Named turns come first, each shown by rows before and after it. Which turns, in which order, take the first row of each pair that follows to the second? Write the first one first, as in the answered first pair.
C (before -> after):
[ -0.2  -1.2  -4.5 -11.5   0.3 -33.2 -22.7  27.0] -> [ -5.5  26.3 -11.3 -14.1  -2.4 -15.3 -23.1  20.5]
[ 30.6 -20.7  11.4   6.7  -8.2  -0.4 -10.5  -1.1] -> [ 19.5 -20.6   3.7   1.8  -7.2 -19.3 -21.2   5.3]
[  6.2  26.4   1.0 -14.6 -20.7  27.5 -18.2  10.0] -> [ 19.2   7.7  13.6  -7.2 -20.0  33.9  -7.7   4.1]
N (before -> after):
[ -4.1  17.4 -16.4   8.0 -10.7 -14.4  -2.8 -23.5] -> [  0.9   6.2 -10.8  12.1  -8.7 -16.5   5.1 -30.5]
[ 29.0 -45.6  31.7  16.6   0.0  -0.2   7.0   1.6] -> [ 13.9  23.3  19.3  -7.9 -10.2  51.8  -0.9  18.6]
[-21.2 -11.9  -7.2  -5.0  18.4  -3.8  -1.9   3.5] -> [-15.3 -17.4  -1.6  -2.6  14.1  12.1   9.7  -3.9]
W (before -> after):
[  0.3   2.1  -3.7  -2.3  -1.3 -14.6  -6.6 -15.8] -> [ -5.1  15.2  -4.0 -14.8  -0.6   6.9  -4.5  -1.4]
[ -2.2  -7.2  -0.5  -6.8   6.4 -33.4  -6.5   0.9] -> [ -4.4   7.3  -1.4 -19.4   6.1 -13.3 -12.4  19.5]
[  1.1 -24.0   3.0  17.1   4.2 -27.9   0.8 -11.9] -> [ 12.5  17.3   3.8 -18.3  -5.5  -3.9 -29.6  13.1]
[  2.8  15.4  -3.0  -3.3 -11.0  17.6  -8.0  -3.8] -> [-12.3  -2.1  -2.6   9.0  -2.5  17.7  13.7  -6.6]
Z (before -> after):
[  6.1  -0.1  -1.6  -1.4   1.7   1.3  11.3 -35.8] -> [ -8.4 -19.5   3.7   2.5  12.9   4.0  24.7 -19.6]
[-29.7 -18.6 -11.9  -6.4  17.2 -15.6   7.7  22.0] -> [  3.0   5.7 -17.9 -12.2  -3.9 -32.7 -26.9  -7.6]
[ 1.7 13.1  1.1 12.1 -4.6 16.4 13.3 -0.7] -> [  1.2 -15.9   4.5   7.7   3.0   3.4   7.0  20.3]
M (before -> after):
[-21.2   5.0   5.8 -12.4  -5.2  29.2  22.2   1.1] -> [  0.7 -31.4  20.3  -9.9  -5.3   9.0  16.5   0.9]
[ -0.8  -5.9   2.9  -1.3  -7.6 -24.6 -12.2  -0.3] -> [-16.2  14.2  -7.7  -3.2  -7.8 -10.2  -6.6   1.0]
[-47.4  20.5 -23.2   9.1  10.0   0.1  20.9   6.3] -> [-32.7 -27.9   1.6  15.1  21.2   6.0  35.5  12.6]
Now pairs of rows:
Between the rows of a pair lie two turns.
[ 35.0  -6.2  14.4  13.9   1.4   6.7 -13.2 -18.7] -> [ -2.8  11.4  -0.8  -8.2   5.4  -2.2 -30.4  30.2]
W, N
[  6.2  61.0 -18.1 -16.1 -20.5  -8.5 -35.3 -24.0] -> [ 43.1   1.6  12.9  16.5 -17.9   9.6   7.0 -60.2]
N, N
[ -8.6 -36.4  26.5   1.9  -5.7  -5.1  22.5  13.8] -> [ 26.0   4.4  28.3 -16.2 -26.8  18.1   0.4  -5.7]
W, N
[ 37.1  25.1  -0.2 -23.6 -12.0 -32.8 -55.2   0.8] -> [ 50.7  41.6   4.3 -26.1 -16.5   8.6 -37.6 -12.8]
C, C
[-31.5  25.5   6.3  -8.6   0.9  18.6  -5.4  34.8] -> [  4.4  20.1  -4.5   4.5 -17.1 -29.9 -33.5 -24.2]
N, Z
[ 21.8 -28.4  11.6  -4.9  11.0 -12.0  -8.8  20.9] -> [ 31.4  19.3  -2.8  -4.5  -6.6  -6.4 -22.5 -11.3]
Z, N
[-10.1  44.7  -8.8 -22.3  -2.3  25.3 -14.3  13.1] -> [-15.1   1.0  -5.9 -21.1   5.8 -18.5 -30.8  36.5]
N, W
[ -3.8  19.9 -16.3  -1.6  -3.8   3.3  -9.8  10.5] -> [  7.1   7.7 -18.4  12.0  -7.0  -2.8  -3.9 -16.0]
N, Z
[ 16.8  -3.4  16.2   2.4  -5.6   8.6   9.7 -17.3] -> [-14.0   8.5   5.7  -8.9   4.2  16.7   5.1  16.1]
N, Z
[ -3.0  -9.3  -9.9  18.1   3.6  -9.1  20.0 -18.1] -> [-22.4  12.4 -18.6   6.8   2.2 -14.2   2.9  -4.3]
N, N
[ 26.8   1.1  15.6   0.8  -7.7   9.0  -4.9 -23.4] -> [-5.2 -4.1 11.6  3.2  9.6 28.2 23.8 -0.7]
M, Z
[-30.8 -14.4   0.4   0.6  26.0   2.3  11.2  41.5] -> [-12.3 -12.0  -6.3  -4.6  18.8 -41.9 -24.5  28.1]
M, M
[ -1.9 -17.8  13.7  21.1   0.8   8.3  29.0  -8.5] -> [  9.1  -3.3   5.3  22.2  -8.1  -7.0  12.7 -32.0]
M, Z
